[[-37  26   1 -32 -51  37   3 -19 -47]
 [  0 -12 -36  48  34  -8 -10   2  -6]
 [-13 -36  38 -21 -41 -19 -41 -71 -17]
 [-31  55  21 -28 -56  22   5  13 -31]
 [-42  61  -8   4 -33  34  16  34 -50]
 [  7 -45  41 -42 -57  -5 -47 -82   0]
 [-25  18  11 -14 -55  40 -30 -40 -29]
 [ 33  36  29 -16 -21 -24   2  48  41]
 [-40  -2 -54  16  -8  61 -18 -49 -47]
 [-14 -47 -40 -17  10  10 -11 -63 -23]
 [-49  21   1 -14 -42  34 -22 -47 -52]] --> -17

[[-29  15   0 -15 -43  18 -25  34  -2  21 -16  -8  25]
 [  9  28  -8 -19  -3   9  15  27  40 -31 -34  -3 -30]
 [ -2  -7  -6  60  10  -6 -21  89 -23 -51 -37  -6  31]
 [ 29 -47   1   1  30  13  11 -22 -10  10   6 -13  26]
 [-21  -9  -1 -16  11  39 -24  -2 -22  20  10  23  27]
 [ -9  -2 -13  -4  -9 -33   5 -15  -5  -6  -7  -2   4]
 [  8  26 -18 -51 -30  24 -14  35  12  14  -8  22  98]
 [  9  35  -3  61 -25 -40  26  52  16  37  46  -9 -22]
 [ 44  10 -24  23  20 -40  16 -21  21  23 -12 -33  83]
 [  0  23  -1  57 -12   2   6  61  14  -4 -11   6 -11]
 [-23 -25 -20 -48   0  32 -46 -58  -5  37  -7  51  50]
 [  7  31 -28 -66   3 -18  50 -70  24  29  11 -24 -10]] --> 31

[[  57  -38  -45   -5   45   44  -17  -15   58   31   44    0   48   -7
    56 -103]
 [   5   29  -17   17    5   59   26   12   21   42   41  -28    0  -57
   -82   71]
 [  38    2    6   11   10    7   31    9   38   -2   22   66  -18   42
   -70  -77]
 [  -3   76  -35  -31   49  -25   44  -62  -32  -34  -29  -40    6   40
    69   23]
 [  -2   41  -63   20   21   32  -29   36    4   43   19  -11  -29  -56
   -30   91]
 [  40    9   77  -33   37   19   47  -50   45   15   34   -2  -88  -17
    27  -19]] --> -77

[[  9 -19  33  -9 -17   7  20  -8  15  18  37  26]
 [  7 -42   0 -22   5 -19   6  -1   3  24 -35  11]
 [ 38 -43  -1 -39 -11  -6  -6  -6   6   7   4  38]
 [-10 -20 -20   9   7  -1  -9  10 -33  -4 -16  16]
 [ 12  80   0  35 -17  15  29  -2  -2  16   3 -42]] --> 38

[[  53    5  -31  -70    4  -98]
 [ -58   60   81    8  -49   24]
 [  51   54  -44   -4   68  -84]
 [ -20   -1   41  -77   59   61]
 [-106   33   48   69  -36   -5]
 [  84   54  -39   67    7    8]
 [ -17  -13  -79  -52  -70   12]] --> -84
---
65,50,-16,4,-32,-7,6
-91,-20,63,-48,63,-30,-50
45,63,18,21,-17,-39,-36
-> 65, -91

-48,91,-27,15,-38 -> 91, -48

56,34,-33,37
-70,67,-82,36
56,-21,5,54
-> 67, -82

-58,-47,53,-8,51,5
25,85,-9,-30,91,67
-> 91, -58

85,13,29,97,-3 -> 97, -3

33,37,-2,-10,12,22,-79
2,1,-25,-10,33,-30,42
-> 42, -79

34,-18,3,83,0 -> 83, -18

7,-23,-28,-82
64,-74,31,-75
-57,43,53,54
-> 64, -82

19,0,73,10,18
9,-89,3,24,-20
-> 73, -89
---
Input:
array([[7158, 9149, 6012, 5924, 8143],
       [9182, 9055, 3486, 7991, 8551],
       [1716, 8653, 1597, 4958, 7274]])
Output: 7158

Input: array([5, 3, 1, 3, 9])
Output: 5

Input: array([-773, -318, -815,  832])
Output: -773

Input:
array([[ 221,  372,  138,  173],
       [ 276,  231,  135,  272],
       [ 288,  851, -822,   88]])
Output: 221

Input: array([92, 70, 30, 24, 35])
Output: 92

Input: array([-29,   5,  17,  32,  22,  -1])
Output: -29

Input:
array([[2, 7, 9, 9, 1, 5],
       [3, 5, 6, 6, 6, 5],
       [5, 5, 6, 5, 4, 6]])
Output: 2

Input:
array([[189, 226, 217,  29, 124,  66, 139],
       [ 57,  79,  59, 252, 155, 179,  78],
       [185,  41,  43, 173, 103, 240, 185]])
Output: 189

Input:
array([[24, 57, 75, 74],
       [67, 65, 47, 23],
       [36, 54, 45, 83]])
Output: 24
---
22,-43,-16,28
1,-53,98,27
5,-3,-2,23
-> 1

7,71,-36,-13,-53,14,-3
55,-59,-34,23,-59,34,63
56,-77,-2,14,106,21,2
-> 55

-8,8,19,14,-14
15,-15,-37,-28,27
32,-32,-80,-59,58
-> 15

14,-1,-21,39,-16,-39,-13
55,18,-17,83,-68,-6,34
-27,16,35,-35,-21,44,-18
-> 55

-5,-25,-4,-1,-21
1,-36,-2,-13,-82
-36,-34,-6,-33,-35
-> 1

-77,16,-45,99,-66
-86,35,-50,84,-70
103,-72,44,-25,64
-> -86

7,-58,-5,-12,-28,-14
-75,-103,-42,10,-82,38
-23,-96,47,57,-35,93
-> -75

22,86,-16,-69,-7,-14,36
-7,-1,-13,-20,-17,4,5
-22,-18,-16,-23,-16,34,11
-> -7

17,36,-26,-8,-8,-12,36
-17,-40,-3,79,4,7,-16
2,0,11,35,0,-20,15
-> -17

-2,-2,-22,12,18,18,7
42,35,-8,56,35,-33,55
84,60,-61,82,54,1,49
-> 42
---
[[4 5 4 5 5 8 5]
 [4 3 3 2 1 6 4]] Answer: 4, 4

[[ 79 130 235  61  43  74 102]
 [ 62  88 209  42 138  85  39]] Answer: 79, 39

[ 29  24  48 215] Answer: 29, 215

[585 215 772 630] Answer: 585, 630

[43 24 51 54 84 31 58] Answer: 43, 58

[ 25 -40 -26   7] Answer: 25, 7

[8957 6818 1347 1781 4130] Answer: 8957, 4130

[55 16 12 72 36 78] Answer: 55, 78
